128 stands for zero in the data rows.
Here are some points:
[130 133 111 115 132 124 125 175 145  49 120  95 100  77 126 114 127  37 161
 125 121]
[118 115  71 156  96  92 123  78 141 125 116 113  51 128 107 116 110  64 140
 157 108]
[134 108 113 138 129 164 112 137 148 179 150 141 123 152 148 155 139 135 109
 118 127]
[152 127 160 136 117 100 105  93 114 167 126 102  98 136 138 149 134 135 100
 148 143]
[146 121 171 170 130 220 146 141 150 154 134 220 124 118 133 158 141 212 144
 134 168]
[ 67 110 112 154 121  79 138 123 103 111 121  24 145 130 115  96  94 122 117
 141 115]
[142 163  98  63 115 124 106 146 127  30 100   6  97 139  93 127 146  75 124
 133 117]
[114 125 110 128  90 117 127 142 137 130 128  95 104 141 117 113  78 136 137
 136 144]
[104 124  86  58 136  64 155 115 113  58 129  41 105 155 120  89 104  75 138
 120 124]
[120 121  89  82 132  63 122 126 117 104 122 115 123 146 103 129 149 139 110
 135 105]
[140 160 145  66 130  95 134 135  75 133 139 141 156 120 108 132 152 148  95
 136 131]
[155 143 157 152 137 180 104  75 127 208 133 217 100 121 161 175 174 206 118
 131 174]
[115 139  94  76 142 108  94 140 102   0 139  97  81 140 103 102 103  54 107
 112  93]
[127 132 179 175 124 180 130 117 117 229 133 204 123 143 166 154 160 200 101
 126 147]
[135 136 138 155 119  87 117 158 153 122 115  76 124 131  93 120 132  72 113
 107 134]
[151 105 119 130 107 106  94 117  94 125 137 121 102  73 120 126  93  70 131
 134 135]
[121 100 161 142 149 143 174 126 134 125 111 152 100 107 107 158 122 174 114
 123 170]
[144 129 108 154 114 164 188 179 123 132 133  94 158 121 161 147 119  66 122
 157 112]
[155 148 175 167 131 217 139 141 135 220 130 201 168 155 150 201 156 237 128
 139 168]
[114 125 105 115 131  89 120 151 137  90 112  36 116 151  98  40 106  12 123
 142 100]
[132 115  89 114 113  90 127 110 144  74 131  69 101 141 119 104 122  77 137
 124 117]
[162 106  74 123 175 128 112 119 131 129 112  92 170 141 126 116 130 172 114
 122 133]
[131 126 128 138 145 119 148 132  76 147 143 117 104 104  98 118  95 123 131
 120 124]
[115 117 165  97 136 219 124 113 111 175 148 202 163 147 149 136 128 244 227
 125 148]
[145 132 153 108 115  40 133  71 127 161 114  97 142 124 137 173 185 175 117
 138 113]
[135 112 155 159 130 132 136 121 113 128 161 164 134 130 139 124 131  70 108
 146 100]
[131 122  75  83 134  51 124  96 101  59 111  93 140 164 103  94 146  99 115
 120 137]
Here are 16 more points, each followed by its number:
[126 133 145 173 112 142  99  72 123 191 104 176 124 150 153 161 128 190 115
 147 120] 0
[141 160 144 160 125 203 142 207 134 178 145 177 165 145 165 147 157 173 114
 131 144] 1
[131 116 117 139 128 188 139 157 155 192 148 138 151 127 142 123  98 171 146
 123 114] 2
[120 130  73  96 123 123 129 145 114  40 121  50 113 143 118  74  83 118 127
 112 143] 3
[ 84 179 146 160 121 167 112 142 110 176 147 140 137 113 156 178 117 142 144
 145 154] 4
[129 127  82  98 147 110 127 167 135  87 136 122 126 142 144 149 127 174 130
 128 163] 5
[111  82  86 124 114  25  91 100 103 138 112  94  91 103 101  49 121   8  81
  84  99] 6
[121 126 122 159 104  38 138  60 111 133 111 102 118 111  74 104 122  30 113
 133 100] 7
[155 114 123  79 127 112 139  74 119 101 133 110 151 138  92 156 119 115 102
 133 150] 8
[111 130 115 139 130 111 142  66 146 127 114 119 113 141 131 136 132 107 132
 147 105] 9
[142 121 130 124 139  75 116 129 117 159  72 101 145 163 114  49  90  52 110
 107  74] 10
[125 151 173 176 130 183 133 131 107 191 151 183 134 104 155 153 139 166 102
 113 131] 11
[124 104 161 149 148 116 134 104 137 198 107 192 152 116  95 171 129 152 117
 134 140] 12
[147 151 112 131 119 162 132 108 148 144 119 117 159 170 142 134 141 224 154
 121 155] 13
[123 103  85  71 121 100 156  97 110   0 102  59 120 105 126  92 117  85 130
 120 125] 14
[144 141 153 162 158 114 135 120 125 204 116 134 160 145 132 149 125 204 144
 122 126] 15
Which of these numbered points is nearest to each point below, ignoring the direction in which the first points spread most? Its number follows each.
[135 137 111 160 104 206 145 169 134 137 143 168 112 142 127 156 154 154 134
 145 151] > 1
[102 126 127 133 134   7 115  63 123 125  98 127 123 102  94 142 118  38 182
 143 109] > 7
[156 104 147 157 114 217 137 130 150 192 128 176 174 158 162 156 153 255 143
 133 133] > 13
[125 127  96 141 149  82 124  79 161 112 117  61  81 127 121 127 118  42 122
 114 125] > 9
[107 136 120 169 131 183 143 145 143 179 162 171 123 142 140 142  94 124 170
 136 111] > 2
[126 123 164 161 140 179 152 152 101 121 145 166 102 116 147 134 108  96 134
 146 112] > 11
[118 142 122 116 108 107 132 163 142  47 137 137 152 109 124 163 150 141 130
 125 133] > 5
[148 101 114 117 116  93 181  84 108 130 100  92  67 101 143 110 154  94 129
 139 136] > 9
[116 130  98 101 122 138  65 133 101  89 138  94 120 144 124 136 119 134 136
 140 121] > 3
[133 120  83  61 139 149 119 160 170  57 153 126  87 121 145 123 122 100 179
 142 140] > 5
[159 132 178 155 116 114  79  84 125 182 104 135 120 111 147 147 126 109 125
 123 118] > 0
[118 124 128 170 143 189 111 120 125 242 122 184 171 114 147 130 111  50 136
 145 109] > 10
[146 139 115 125 111 173 122 129 126  70 121  73 138 148 155 173 140 157 145
 145 104] > 13
[114 121 115 138 135 220 174 167 146 207 139 189 148 131 158 134 150 195 133
 102 142] > 2
[154 122 109  61 119  79 130 111 124 111 110 111 154 146 133 135 128 111 110
 121 102] > 8
[120 128 147  64 130 108 143 100 135  90 124  91 147 174 146 122 145 163 123
 137 129] > 13
[132 156 142 160 109 206 137 158 145 161 150 163 129 146 148 164 169 182 136
 133 158] > 1
[108 114 108 151 126 106 107 149  88  61 122  88 133 107 138  90 138  38 142
 161 113] > 11
[126 106 140 118 115 127 111 165 135 177 151 151 110 144 126 119 113 105 157
 102 140] > 2
[163 143 106  83 122 153 124 153 150  62 121 126 152 135 142 143 171 184 140
 150 133] > 5
[117 135 148 129 135 152 146 163  94  92 107 112 118 138 146 119 138 144 124
 124 141] > 3
[133 173 206 167 127 188 137 155 117 241 174 208 147 117 150 176 152 217 138
 132 135] > 11
[127 117 131 135 135 110 130 116 126   0 102  78 110 112 161 133 129 124 113
 125 113] > 14
[168 150 129 145 143 228 161 159 131 108 116 142 149 118 166 175 141 197 148
 112 161] > 3
[137 159 166 168 139 206  95 135 144 228 165 197 163 126 146 211 167 232 162
 134 178] > 4
[137 133 120  87 146  76 130 111 136  84 117  58 163 123 106 121 143  81 119
 160 131] > 8
[126 103 141  56 134  49 121 143 107  43 119 145 101 112 133 103 122  71 110
  74 139] > 14
[133 127 126 114 132  58 125 126 144 151 131 162 123 111  88 100 128  98 160
 127 110] > 12
[ 97 111 162  53 137  29 111 139 118  39 131 143 103 114  89  95 111  44 124
 124  77] > 12
